In the rows, 128 means zero.
Each row of A is roughly a mix of the hidden directions of one of 3 groups; some rows fit no group.
A (155 x 15):
[[ 62 168 100 120 137 141 140 138 167 101 112 179 142  78 146]
 [ 70 113 119 128 118 180 155 119 112  80  80 141 178 138 103]
 [104 150 101  83 191 147 136 142 123  93  83 126 137  84  86]
 [107 141 179 130  97 102 127 118  97 159 179  66  98  94 142]
 [117 118 176 134  80 186 137 159 130 146 169  95  98  95 163]
 [122  79 171 142 118 123  80 170 122  95 177  92 113 158  97]
 [157 180 158 176 141 109 117 181 146 106 130 139  80  83 136]
 [140 134 128  93 120  51 167  84  92 145 129 168 106 111 154]
 [119 109 179 120 178 144 110 124 133 147 184 110  78 179 107]
 [ 92 146 151 119 181 141 112 148 165 119  54 121  77 128 117]
 [135 107 124 138 128 194 164 129  90  65 123 120 178 146  97]
 [134 106 180  96 201 159 100 111  94 115 161 121 165 131 122]
 [118 154 169  90 166 115  91 116 112 100 134  75  66 141 105]
 [ 88 148  63 119  59  97 110 110 124 105 134 145 133 170 115]
 [113  77  88 118 139 157 107 125 110 139 134 189  67  95 106]
 [ 94 101 161 150  81 100 125 117 164 146 101  80  65 144 132]
 [132 145  63 139  91 148 177 146 102 178 127  93 145 115 167]
 [167 179 105 120 168 157 113 183  92 123 133 186 140 139 140]
 [127 126  76 135 165 113 145 128 169  71  89 143 186 153 145]
 [187 166 143 110 182 119 146 168  96 135  82 153 117 153 105]
 [114 119 156 111 154 109 105 141  88  64  67  92 110 157 102]
 [131 169  78  78 157  61 116 114 103 103  93 128 105 116 138]
 [104  59  58 104 141 148 107 110 133 163 123 153 107 131  98]
 [ 90 124 161 155 134 114 156 171 156 121  99 112 170 143 202]
 [ 83 119 133  99 103 107 131  74 199 135 131 162 117 141  83]
 [180 123 150 158  85 120 164 148  94 176 159 145 167 162 148]
 [110  91 164 151 141 168 115  84 163 146 186 151 178 139 140]
 [181 133  96 152 122 153 131 138 119 114 189 128 189  94 167]
 [160 155 149 178 100  83 145 167 145  85  97 125 111  91 168]
 [ 42 103  79 131 111 125 150 138 165  85 141 121 121 134 156]
 [ 79 162 124 128  92 161 121 120 193 138  98 145 107  69 130]
 [153 117 113 135 171 179  85 160  53 108 118 145 107 113 119]
 [157 159 121 148 147 136 104 133 170 134  65 186 169  96 148]
 [166 119 154 144 148 170 155 151 125 110  79 159 159 167  70]
 [117  66  69 122  83 123  91 103 122 135 141 149  74 139 111]
 [148 153 115 151 157  98 173 155  56 150  89 107 160 111 111]
 [157 155 118 151 197 128 100 141 138 149 116  76  72 115  97]
 [119 123 144 122 138 138 114 144 179  70  77 161  67 127  96]
 [142 119 111 121  95 116 144 151 152 119 141  68 217 127 150]
 [167  83 155 106  97 157 112 100  87  91 186 120 149  96 133]
 [114 150  53 123 139 144 102 120 195 141 100 109  92 137  99]
 [166 124 128  83 174 176 117 145  88 158 123 177 152  87 128]
 [181  78 122 168 178  91 148 119 124 158 171 145 151 155 122]
 [165  84  98 107 104 160 108 124 140  78 157 141 110 184  86]
 [173 116 164 143  69 125 173 122  80 172 158 121 139  99 137]
 [133 141  86 133 169 159 106 157 163  66 131  95  98  81 138]
 [173 129 157 139 136 107 169 139  81 129 103  96 143 206 137]
 [135 135 144 160  87  55 146 106 136 154  89 101  76 125 155]
 [119  94 167 120 150 155  85 101 203 105 118 164 116 142  96]
 [ 81 133 181 145 107 128 124 173  94  76  97 129 140  76 140]
 [101 125 109  69  76 136 149  85 171 145 151 150 125 172 100]
 [171 157 127 108 150 108 170 142  70  91 101 128  73 109 156]
 [118 134 151 141 165 184  86 174  61 123 136 122 121 163 149]
 [112 152 134 102  94  78 140 160  89 149 159  69 175 119 150]
 [136 102 136 100  69  59 136 157 133  97 182 100 129 125 139]
 [182 129 162 134 161 102 128 104  67 154 171 138 177 139 141]
 [102 111  87 131 147 147 111 100 118 143  86 177  62 168  99]
 [101 147  95 104 128 102 136 133 124  53  58 151 102 137 140]
 [135 174 173  87 108 120 149 117  74 119 181 147 114 110 173]
 [113 154 107 142 138 137 144  99  70 110  53 180 108 112 129]
 [123 138 152 103 134 146 132 163 126 185 118 191 120 111  57]
 [112 148  94 118 135 182 147 146  83  61 114 180 138 105 130]
 [ 89 175 163 132 137 127 153 190 145 138 151 127 173  90 169]
 [125 144 108 152 127  70 131 148 175 143  83  80 129 189 135]
 [ 83  99  88 133 128 112 160 126 171 101  61 112  80 136 123]
 [118 120 166 131 173 143 155 183 177 151  91 113  87 135  88]
 [110 113 118 133 122 150 169 125 153 127  31 103  85 119 122]
 [158 111 145 148 130 205 111 162 134 112 167 109 106 114  70]
 [148 147  83 110 154 129 110  88  89  46 126 106 137 110 153]
 [ 84  77 160 165 137 139 151 124 206 130 144 136 117 158 150]
 [116  69  61 116 106 173  94  87 119 128 134 163 121 132 105]
 [127 118 157 189 159 168  90  76 160 122  99 147 134 113 169]
 [126 112 116 142 177 108  91  81 203 104 150 140 140 138 166]
 [134 119 161 142 180 124 156 111  70 165 154 110 186 114 160]
 [159  85 154 189  78 122 131 123 184 151 162 127 127 150 149]
 [ 86 143  80 112 127 123  79 113 150  91  66 168 145 140 103]
 [132  95 184 128  69 146 137  91 177 167 154 163 126 120 112]
 [163 173 158  90 165 135 176  96 119 143 107 192 129 122 107]
 [104 130  82 130  92 140 136 147 187 102  65 147  82 124 109]
 [124 127 163 165 140 187  74 133 133 142 182 105 130 163 166]
 [ 68 162 104 135 139 139 105 193 136 150 118 140 136 178 171]
 [100 158  84  77 188 107 148 172 135 114 112 156 102 101 112]
 [188 129 143 146 133 109 133 125 141 145  65 120 189 167  94]
 [128 143 167 113 164 116 128 134 140 153 131  72 134 218 118]
 [101 184 101 103 146 126 149 187  67 124 109 125 173 126 123]
 [101  94 119 160 103  85 102 126  89  99  85 149  80 139 176]
 [125 114 110 153  61 130 116 106 108  76 134  72  86 114 160]
 [120 176 134 142 130 137 173 165 140  94  78 119 184 169 154]
 [ 71 102 134 119  36 150 144 148 152 130 163 123 129 122 136]
 [116 115 112 153  86 110 168 165  62 148 140 104 188 123 141]
 [113 119 108 161 165 193 114 130 128 138  99 176 139  63 147]
 [ 77 104  67 146  95 145 114 100 134  99  94 180 150 129 154]
 [163 142 157  97 148 179  90 113  98 142 173 139 187 151 143]
 [126 169 135 146  50 116 167  89 178 160 132 113 115 145 132]
 [ 91  90 147 152 126 136 104 122 194 112 134  80  67 144 119]
 [154 133 142  99 122  60 159 106  86 169  94 132 151 171 101]
 [ 87 204  97 122 111 102 140 110  80 168 107 125 151 101 121]
 [121 123 109 143 126  54  80  84  97 163 119  99 110  87 134]
 [112 142 169 106 157 187 136 146  96 151  83 121 153 110  67]
 [145 110  95 162 122 125  68 170  90  92 115 132  69 159 131]
 [119 162  89  92 118 118 110 108  88 130 108 201 176 101 116]
 [102  94 163 117  83 162 110  78 147 158 170 114 160 125 174]
 [ 89  90  73 112  97 145  99  56 122 145 132 154 122 155 110]
 [122 144 182 120 154 118  87  75 137 145  54 156 112 138 122]
 [151  50  99 100 112 129 163  97 103 145  89 132  84 138 109]
 [174 108  94 117 170  86 103  94 145 109 119 142 108 194 100]
 [120 114 114 121 157 119  80 114 142 127 208  76  99 155 155]
 [149 142 105 100 113 181  98 135 176 126  94 110  67 156  91]
 [131 132  84 168  65 162  94 148 120 134 144 157  69 102 132]
 [135 144 133 125 134 129  62  92 205 136 153 162 104 122  94]
 [141 129 125 124  79 152  90 147  92 105 180 144 178 135 185]
 [196 169 133 107 107 151 107  90  87 164 135 144 171 131 156]
 [155 138 161 117 153 113 104 118 133 146 120  78  66 147  57]
 [ 94  60 115 100 108 123 103 175 146 134 192 128 109 152 137]
 [ 98 140 166 166 176 130 106 167 163 113 119 172  73 146 150]
 [ 88  95  81 121 135 165  91  85  96 125 104 169 113 176 114]
 [199 134 144 143 187 176 119 169 147 112 138 150 119 138  94]
 [ 67 157 132 107 108 162 145 180 129  79  93 120  93  98 132]
 [129 153  94 112 128 157 146 124  91 100 134 165 162  46 157]
 [153 149 139 122 142 147 119 181 138 139 126 161  46  85  98]
 [115 129 138 101 133 152 108 120  70 139 171  46 137 140  93]
 [120  78  71 125  84 121  95  73 157 129 152 150 128  89 115]
 [164 162 175 139  74 144  89 101 127 141 109 146 116  75 167]
 [ 83 124 163 151 192  80  84 127 135 134 105 124 106 167 157]
 [116  86  77 163 116 181 122 104 171 134  99 163 150  89 148]
 [127 110 134 107 123  94 164  55  75 109 152  93 161 127 158]
 [164 154 141 113 129 116 176  78  98 200 142  98 106 117 148]
 [138 111  75 139  90 161 113  47 152 120 120 154 153 105 110]
 [146  83 141 181  99 181  99 101 162  87 164 101 138 137 123]
 [101 143 157 138 150  78 125 129  66 151 136  66 160 113  93]
 [132 127 101 101 171 145  77 117  75 125 148  98 195 126 104]
 [148 143  77 109  82 168 143 179  69 151 145 113 126 109 107]
 [107 125 176 109 212 118 100 108 126 102 104 108 125 143  81]
 [182 181 122 117 163 149 122 115  90 124 104 177 162 109 171]
 [114 186 151 142 117  67 152 178 155 109 138 136 134  78 151]
 [ 99 151 115 147  75 120  81 160 156  86 111 179 151  96 109]
 [114  92 176 119 114 176 162 159 144 135 157 162  71 162 145]
 [124 109 130 186 132 116  80 110 122 154 147 111 192  89 172]
 [112 128 172 158 165 125  67 154 138 128 150  87 138 182 164]
 [129 163 129 100 134  78 123 157  81 158  88  87 104 184 120]
 [ 50  87 139 139 103  86 183 109 143 119 101 133 142 108 135]
 [130 123 161 104 150  64 118 110  54 117 112  85 133 162 137]
 [125 110 108 139 109 135 102 128  44 127  93 114  88 185 141]
 [138  68  99 130 100 119  93  55 108  93 110 151 104 148 121]
 [ 98  98 163 137 167 146 187 145 153 132 117 180 143 183 121]
 [104 120 118 155 141 144 131 184 120  90  69 161 186 112  99]
 [158 153 167  92 143 118 133  98  99  90  67 187 143 139 113]
 [114 132 143 154  61 140 161 155  94 169  95 145 182 153 141]
 [160  97 134 143  87 120 150  70 101  75 162 164  95 122 155]
 [170 165 172 139 170 169 116 167  99 114 148  96 172  99 136]
 [140  89 127 110 118 101 153 104 169 131 199 173 107 174 111]
 [ 36 120 138 107  86  98 182 113 131 121 136 124 136 109 136]
 [137 185  95 139 118 111 184 131  72 129 133 184 141 149 153]
 [103 131 118 121 113  54 130 118 129 128 152  75  62 143  95]
 [109 116  87 118  75  66 119 108 118 107 143 164  84 173 134]]

Here is one row from each group, named. Which group is each of the other rows in?
[147  84 133 130 124  88 124 144 118 133 181  90 102 187  75]	<28>
[144  87  53 135  85 146 131  93 139 118  95 165  94 126 100]	<115>
[ 77 153  67 111 119 152  92 181 118  97 150 147  87 129 124]	<7>

[ 87 134 186  84 101 187 157 163 106  93 119 122 107 121 135]	<28>
[131 118 165 123  95  87 111 113 122 148 229 123 120 137 119]	<28>
[ 98 153 124 115 177 163  94  90 132  78 102 153 121  80 166]	<7>
[144 155 128 138 134 108  78 152 165 125  65  98  60 125 124]	<7>
[134 145 162 119 159 167 165 202 121 178 114 126 120 105  92]	<7>
[ 92 162  95  84 152  79 105  89  81 127 123 138 140 150  82]	<115>
[198 135 146 122 139 100 162  87  87  84 100 136  99 104 151]	<7>
[143 138 119 187 156 116  98 159 136  93  64 149 118  76 142]	<28>
[136 113 148 104 126 137 133 109  76 120 111  97 142 182  46]	<7>
[108 121 175  93 111 110  71  81 153 116 126 118 119 160  68]	<28>
[ 92  61 165 134 117 163 153 155 135 124 127 140 138 143 199]	<115>
